In the data rows, the value 128 means zero.
What is the hidden score of each row? Scores go from 0 to 40, and 20 is about the middle. The score is a weighted sum of the row's numbers plus the product of two more (or one squared), each taken from its middle value.
129,147,125,124,129,118,116,113,119,121,121,121,123,121,120,130,148,119,142,152,141: 17
117,115,123,122,109,123,113,101,103,116,102,104,098,118,090,098,098,103,100,102,091: 19
147,116,136,158,164,132,146,155,162,138,157,152,148,154,152,150,150,158,159,138,154: 21
128,138,135,116,123,149,150,113,134,170,165,118,132,167,155,130,148,160,160,133,144: 17
142,110,126,160,150,116,130,170,154,111,140,158,145,118,137,160,153,142,160,154,142: 8
130,139,123,130,135,126,127,125,140,127,135,148,157,118,147,153,151,139,158,146,141: 19
127,107,118,140,125,132,112,142,134,106,128,166,151,118,127,155,156,103,132,161,146: 20
128,123,130,122,106,128,117,112,101,119,098,109,100,107,104,103,102,111,099,099,096: 29
117,154,133,111,121,132,148,106,115,150,157,111,125,165,157,116,127,157,147,117,142: 31
124,128,127,121,110,110,118,102,096,123,104,113,105,121,096,101,106,113,095,101,090: 22
112,127,115,122,111,119,115,110,107,118,106,099,108,113,107,099,095,104,103,099,102: 27
118,095,123,112,107,114,111,103,102,118,109,097,103,118,097,093,096,106,097,103,101: 19
147,120,135,153,168,130,139,172,158,128,157,148,157,157,156,157,154,154,142,150,148: 28
127,125,124,115,114,121,122,109,103,117,104,111,106,105,105,106,103,097,092,092,088: 29
120,180,152,121,132,161,158,117,137,180,162,114,132,171,152,116,151,150,153,134,151: 19
120,118,117,112,109,121,115,103,110,109,100,103,101,106,098,095,101,112,098,100,094: 14
137,130,125,151,147,117,129,159,150,123,142,161,142,130,163,146,146,151,150,148,139: 25
128,119,126,121,110,125,120,097,106,119,101,107,098,120,107,111,099,104,092,107,103: 18
127,131,125,139,136,121,131,157,151,127,136,150,155,135,144,164,149,140,156,153,145: 21
133,151,121,117,109,125,108,110,114,118,107,104,094,115,104,107,097,098,100,093,097: 17
168,118,131,172,167,131,154,165,156,153,151,159,158,173,150,152,153,163,150,151,146: 20
111,124,122,120,114,131,111,113,114,112,110,104,102,115,098,108,095,098,103,114,096: 36
134,121,127,137,126,123,120,131,136,126,110,145,143,103,120,152,143,113,128,153,149: 13
129,163,144,141,137,146,159,139,158,164,163,140,150,164,161,137,145,154,145,146,154: 19
121,167,126,108,117,123,134,115,105,134,126,106,108,135,134,097,117,156,144,100,114: 22
117,212,163,115,140,175,163,111,133,171,162,122,150,165,152,127,146,156,145,134,142: 26
126,101,131,128,116,133,117,108,102,121,094,108,105,109,099,108,096,105,098,103,094: 33
140,111,122,151,160,133,130,167,156,123,138,152,144,128,148,151,151,145,146,147,147: 16
118,127,126,126,112,132,120,116,107,114,101,118,116,109,101,111,113,103,100,124,111: 18
126,135,119,117,115,117,120,114,102,120,107,109,105,116,096,111,102,112,089,101,097: 21
129,101,121,120,105,127,117,105,098,123,116,104,100,116,100,097,106,103,093,099,098: 13
117,108,132,133,127,125,118,135,135,128,123,140,152,106,115,145,149,121,138,155,154: 12
115,126,114,121,113,127,115,112,120,121,105,103,100,116,099,101,101,107,100,097,093: 21
128,116,129,119,121,116,111,118,105,119,106,111,110,120,100,107,122,111,104,116,116: 13
146,137,152,144,168,153,173,162,160,175,160,153,161,160,154,155,148,162,138,154,138: 20
127,145,113,121,128,120,125,113,098,118,110,104,102,109,108,109,107,104,097,106,101: 22
120,087,121,120,116,114,103,110,107,120,102,101,101,108,106,102,094,096,092,086,095: 30
136,116,126,146,165,119,146,165,148,138,138,159,149,133,154,158,150,159,145,147,145: 30
129,107,119,147,144,118,144,154,148,125,147,156,153,144,148,151,143,158,149,144,150: 25
114,118,124,116,116,124,114,108,108,117,104,107,107,117,099,100,102,112,093,105,097: 21
134,102,123,142,137,126,135,162,154,116,146,164,157,126,158,153,152,153,154,154,150: 13
140,146,122,129,135,121,119,150,151,118,123,152,156,115,123,152,147,114,146,150,144: 16
136,109,133,150,146,125,130,154,160,125,152,155,143,147,156,152,152,155,147,151,146: 10
136,134,122,134,137,122,126,146,147,112,126,167,146,121,129,157,154,122,153,151,147: 14
118,111,118,124,106,123,105,109,098,123,113,101,097,114,097,096,092,107,096,086,097: 25
138,108,123,126,138,125,124,144,153,122,129,163,161,119,150,151,140,134,136,150,145: 18
118,158,139,108,118,148,140,113,133,159,163,104,142,158,159,123,146,161,158,135,146: 29
137,113,138,155,156,139,144,164,162,128,151,163,155,159,150,155,151,158,153,151,145: 21
119,126,124,121,114,126,108,113,106,118,103,105,098,115,107,097,110,104,097,111,108: 15
123,112,122,115,110,127,120,115,100,113,113,100,103,117,106,096,090,102,096,099,097: 24
143,139,144,133,134,140,150,130,157,153,163,151,146,159,161,149,150,158,151,149,146: 7
118,111,115,115,116,119,123,112,102,113,108,102,097,095,097,097,095,107,094,106,092: 14
139,117,129,147,143,123,133,163,159,118,130,157,149,136,139,154,149,135,149,148,152: 16
129,110,129,126,117,117,130,122,120,120,125,117,133,121,120,148,158,123,137,148,144: 12
123,102,124,119,113,127,121,106,104,115,098,101,092,116,096,100,094,105,090,098,100: 20
122,099,125,114,122,119,118,108,103,116,110,093,097,115,108,103,101,101,108,104,104: 19
129,125,123,127,127,120,127,141,141,115,125,149,143,113,129,155,142,118,138,155,149: 16
141,145,132,146,149,121,132,162,159,124,135,149,156,125,141,154,156,133,143,149,150: 11
115,132,115,125,104,127,122,104,104,123,115,105,098,111,117,101,107,112,108,095,106: 28
120,128,118,113,124,121,118,115,116,118,120,125,120,123,118,129,140,122,140,149,142: 36
127,127,113,122,109,125,114,110,099,118,117,104,106,119,097,096,094,094,097,096,091: 26
152,128,135,155,158,127,137,156,164,128,157,153,149,148,168,150,152,164,157,151,152: 9
148,130,130,134,147,141,131,161,153,133,141,160,157,140,155,147,155,157,147,157,145: 9
148,150,155,134,157,161,169,157,164,168,159,154,149,169,161,148,147,161,153,138,152: 24
149,117,125,149,145,126,131,147,159,114,142,162,150,121,144,150,156,138,153,155,151: 6
140,124,126,125,136,125,128,138,154,124,137,155,150,129,146,154,158,144,162,155,149: 5
115,105,117,123,114,123,120,110,099,118,107,108,099,114,105,100,089,114,097,106,100: 26
139,110,128,143,147,124,134,154,154,119,141,158,156,145,160,153,152,156,141,155,149: 15
120,140,126,111,104,121,127,105,110,136,123,103,101,117,138,105,112,130,139,099,124: 30
119,119,119,108,113,128,113,108,108,119,106,095,104,111,096,108,107,105,099,102,098: 23
128,112,125,112,113,123,108,113,096,123,103,100,096,112,093,114,101,109,100,101,108: 19
127,111,126,121,127,129,125,122,123,116,120,144,141,117,125,159,147,108,126,144,152: 23
110,147,120,111,118,119,121,092,100,120,101,107,093,103,106,101,099,097,110,098,096: 32
124,135,121,121,124,124,121,136,127,123,127,131,153,113,136,155,147,128,150,154,144: 21
128,112,116,130,121,125,125,108,128,123,131,118,137,125,143,130,145,128,151,150,142: 11
126,143,153,114,128,152,165,108,145,164,168,123,145,165,161,134,141,163,151,132,154: 17
127,168,120,119,110,117,111,103,101,114,111,101,104,105,099,098,101,102,092,093,091: 16
110,130,113,111,108,119,112,109,108,119,110,095,102,102,104,104,104,107,085,101,103: 20
138,159,159,141,171,150,174,165,154,168,155,149,155,153,158,149,145,155,156,144,146: 36
145,115,121,140,132,127,121,142,154,118,135,152,151,123,132,150,150,132,158,148,151: 9
115,121,127,119,111,125,116,106,097,112,103,109,095,114,100,101,099,106,099,103,098: 21
128,141,120,119,115,122,126,115,105,117,111,106,101,117,113,105,099,114,117,106,105: 20
140,136,136,154,163,131,139,153,161,135,146,158,158,146,157,152,145,155,150,143,149: 30
127,097,125,135,128,126,112,127,118,120,115,146,141,114,111,160,149,097,118,152,151: 22
129,151,128,118,120,137,141,111,109,144,154,109,122,162,166,108,130,167,148,106,141: 25
140,145,125,151,139,129,138,148,155,127,155,157,145,142,152,151,147,152,147,143,142: 15
127,100,118,124,117,130,120,108,111,122,119,101,112,126,136,110,120,152,147,114,130: 16
146,116,133,153,160,129,143,176,161,139,164,153,145,158,161,156,146,169,146,152,152: 19
129,143,141,120,122,144,134,111,117,140,143,110,132,156,160,125,146,157,148,137,150: 17
130,126,119,130,129,124,113,135,137,121,121,146,159,112,125,159,143,101,134,158,145: 26
133,139,134,130,132,133,132,140,155,136,153,154,154,147,151,153,150,154,148,145,145: 14
125,116,123,113,125,128,121,107,119,125,135,111,116,140,131,115,140,141,143,133,143: 31
138,092,124,158,157,131,136,168,162,131,141,153,151,145,148,165,139,155,156,152,141: 23
124,141,137,127,137,148,163,128,148,169,160,145,156,163,163,145,152,154,158,141,147: 26
122,129,128,119,116,108,122,118,109,120,109,102,098,113,101,103,096,101,110,093,097: 20
150,169,156,133,163,169,172,157,160,165,165,151,147,156,158,148,147,147,142,138,151: 21
132,106,136,131,128,132,133,120,127,138,143,127,163,147,156,150,146,163,154,155,146: 16
134,107,127,151,159,114,132,164,158,125,146,167,152,141,151,158,154,151,143,151,147: 18
123,123,123,121,116,116,124,105,099,115,109,108,101,114,096,098,094,101,092,095,097: 24
135,076,124,142,155,126,133,165,160,118,138,154,155,125,137,145,150,136,149,146,146: 14
123,124,112,110,105,118,120,113,097,114,103,107,105,113,100,106,097,103,094,104,097: 24
131,155,115,119,118,115,119,111,103,125,114,105,104,117,107,099,103,107,111,108,105: 19
130,126,116,149,136,119,129,143,161,128,141,156,151,119,134,155,157,139,151,151,150: 10
111,127,122,123,119,128,116,107,107,116,107,111,095,108,105,105,103,097,101,104,092: 23
107,143,124,119,108,124,112,106,101,111,106,095,095,104,108,096,101,109,099,100,096: 18
141,126,135,141,151,131,131,165,159,122,154,153,158,156,163,156,145,160,148,144,154: 29
130,129,119,130,119,131,116,122,118,119,114,133,132,111,113,144,160,098,125,152,150: 16
131,151,135,142,155,145,169,145,157,181,172,156,153,158,151,151,144,143,154,146,146: 28
142,178,159,125,136,162,167,118,145,178,169,137,156,166,156,139,155,163,154,141,144: 14
133,124,127,144,150,127,132,166,146,112,137,153,146,123,150,154,148,139,146,150,143: 16
119,120,116,114,107,121,111,099,112,126,105,106,086,114,092,088,098,100,094,109,098: 12
111,172,135,118,114,144,143,115,108,140,137,111,108,151,146,104,126,159,149,109,136: 27
119,118,118,129,114,128,120,117,106,111,104,095,100,111,101,103,090,112,100,102,092: 23
130,104,128,137,140,116,129,150,151,123,123,159,165,126,134,156,148,135,145,157,147: 17
131,097,124,123,146,132,118,131,141,134,125,152,158,118,117,153,150,118,138,145,148: 20
140,108,133,144,142,113,126,158,163,115,138,157,152,124,129,151,147,138,144,160,153: 7
141,124,134,150,152,127,151,165,156,139,143,160,145,154,157,152,147,163,156,145,157: 25
119,155,135,103,118,121,117,118,106,108,106,098,107,108,100,105,101,108,095,104,097: 22
126,128,133,139,157,116,134,147,164,131,144,166,155,136,155,157,150,161,146,150,142: 23
106,150,125,122,121,131,131,109,104,128,120,106,111,127,129,102,110,140,142,107,122: 33
131,133,117,143,158,122,132,167,157,121,140,164,160,134,127,147,149,134,149,157,156: 39
121,187,141,117,129,157,161,104,135,170,162,119,142,165,163,119,151,152,147,124,150: 23
128,102,122,130,110,124,118,108,116,127,116,117,118,118,108,136,144,110,129,148,145: 13
133,109,128,148,157,120,142,169,152,127,142,154,152,139,156,151,146,160,147,151,141: 18
159,148,142,151,172,130,160,178,159,157,164,159,154,159,153,139,143,155,156,153,150: 16
116,146,132,119,107,117,110,101,100,114,103,092,106,101,104,105,100,101,111,107,100: 15
141,120,125,139,155,120,133,165,169,120,145,159,148,133,150,145,148,153,150,148,153: 12
110,164,136,117,118,128,117,109,102,109,114,104,098,104,098,104,100,101,105,090,096: 24
120,133,128,113,116,120,123,110,089,117,102,096,097,112,104,099,100,094,084,097,095: 21
121,136,122,116,118,118,116,118,105,125,102,111,104,114,098,115,102,112,095,099,094: 23
136,109,121,124,123,120,118,132,132,110,127,142,138,115,131,159,158,116,145,147,148: 10
137,114,129,132,131,147,138,151,162,118,142,153,152,132,155,152,155,156,156,153,152: 8
128,115,126,120,115,131,131,102,108,126,122,109,118,135,130,100,119,135,149,093,136: 37
125,107,120,124,132,125,118,119,110,120,117,128,127,098,103,122,126,107,115,151,150: 23
123,114,117,121,112,113,121,107,100,122,111,103,103,111,104,102,097,103,099,101,102: 20
119,119,127,127,103,128,113,111,100,115,102,113,101,117,099,105,098,103,102,097,093: 28
116,090,117,125,108,116,110,113,102,112,109,110,102,105,101,106,100,114,092,107,101: 17
119,157,145,117,130,150,160,118,116,169,162,111,140,165,174,114,147,164,159,134,145: 20
122,103,120,110,118,126,120,107,108,115,112,101,099,107,091,094,106,114,097,102,094: 11
127,142,124,111,112,113,118,111,097,126,113,114,099,114,097,099,093,104,099,099,093: 19
113,093,121,121,110,115,110,102,093,119,094,102,100,108,091,101,090,089,099,106,095: 24
139,104,124,127,125,131,128,129,131,110,122,141,144,108,124,151,147,115,130,150,149: 10
123,141,133,118,113,128,106,118,114,123,103,117,097,111,106,107,100,105,096,100,099: 23
155,106,143,152,167,125,148,172,168,147,167,165,147,164,158,158,148,165,158,146,144: 13
139,138,129,149,147,127,142,164,164,127,132,161,142,124,153,162,152,144,146,150,143: 20
135,127,124,138,135,124,117,137,145,116,113,147,145,114,128,153,148,113,137,150,152: 15
119,140,124,115,106,124,118,113,106,120,116,112,099,118,112,113,104,113,106,098,100: 20
113,117,119,122,114,123,116,107,099,116,104,099,094,103,095,110,093,108,093,097,094: 23
126,160,141,103,119,128,128,109,113,140,131,101,122,142,156,106,131,159,145,102,130: 21
123,121,121,113,106,127,118,109,112,117,109,100,096,113,103,110,098,101,093,109,096: 19
119,117,129,113,108,128,114,107,102,116,111,103,106,114,098,098,106,096,093,108,098: 16
126,115,134,136,135,118,125,159,168,121,132,153,152,131,138,155,147,134,154,150,157: 15
126,102,124,113,115,123,118,105,104,126,107,104,103,105,097,104,109,105,094,095,098: 18
118,142,136,121,109,143,132,115,123,134,138,103,116,154,149,108,134,164,148,108,128: 15
122,120,117,118,119,120,126,108,115,123,108,114,105,105,112,103,107,120,119,102,105: 31
128,128,119,105,119,116,112,121,096,114,116,107,100,110,115,104,102,110,090,093,094: 17
119,166,139,102,120,143,145,101,112,146,164,103,136,165,151,100,132,171,149,097,141: 30
124,113,122,110,108,117,113,108,095,117,114,105,095,113,102,102,087,099,097,093,096: 21
152,160,156,144,169,153,166,167,164,165,159,150,152,151,161,150,152,146,152,149,148: 19
134,119,132,133,152,134,133,148,159,138,164,151,153,155,161,150,151,160,144,146,143: 20
126,100,125,110,117,123,106,114,102,117,106,103,105,115,097,104,102,100,108,103,098: 19
121,133,116,122,111,121,111,117,100,126,089,100,106,108,105,105,105,102,111,105,102: 25
126,141,124,143,145,125,121,154,152,117,141,159,153,125,146,161,153,134,157,153,147: 20
140,134,124,135,140,129,138,155,164,116,129,158,145,128,156,158,144,136,155,152,149: 14
121,165,136,108,128,134,138,113,123,142,149,104,122,157,161,095,117,173,158,098,130: 26
137,149,138,130,152,147,159,153,157,189,165,152,151,156,162,147,147,153,142,148,151: 22
109,118,123,109,115,118,110,111,101,106,107,104,091,119,102,106,096,103,099,097,095: 30
111,140,123,115,120,119,117,114,099,132,102,100,102,109,105,103,098,103,093,105,099: 25
142,131,126,152,152,125,139,162,166,124,138,158,145,120,154,150,156,153,151,155,141: 13
130,107,121,141,134,122,125,148,151,127,136,156,146,117,135,158,145,133,140,160,142: 9
120,126,135,118,117,118,120,106,104,126,100,104,099,113,096,103,092,101,109,102,098: 24
111,110,113,117,103,128,114,110,099,109,109,102,097,102,099,094,102,107,100,104,098: 17
129,122,122,137,128,121,127,136,137,123,119,135,145,120,130,148,146,110,138,162,146: 18
121,138,128,122,117,129,123,100,102,119,105,109,107,115,102,105,102,107,105,093,099: 33
119,141,127,117,106,112,109,108,104,109,099,102,093,105,095,099,100,111,088,106,096: 9
124,130,117,133,132,129,118,132,140,115,123,145,165,109,125,156,148,117,136,152,144: 24
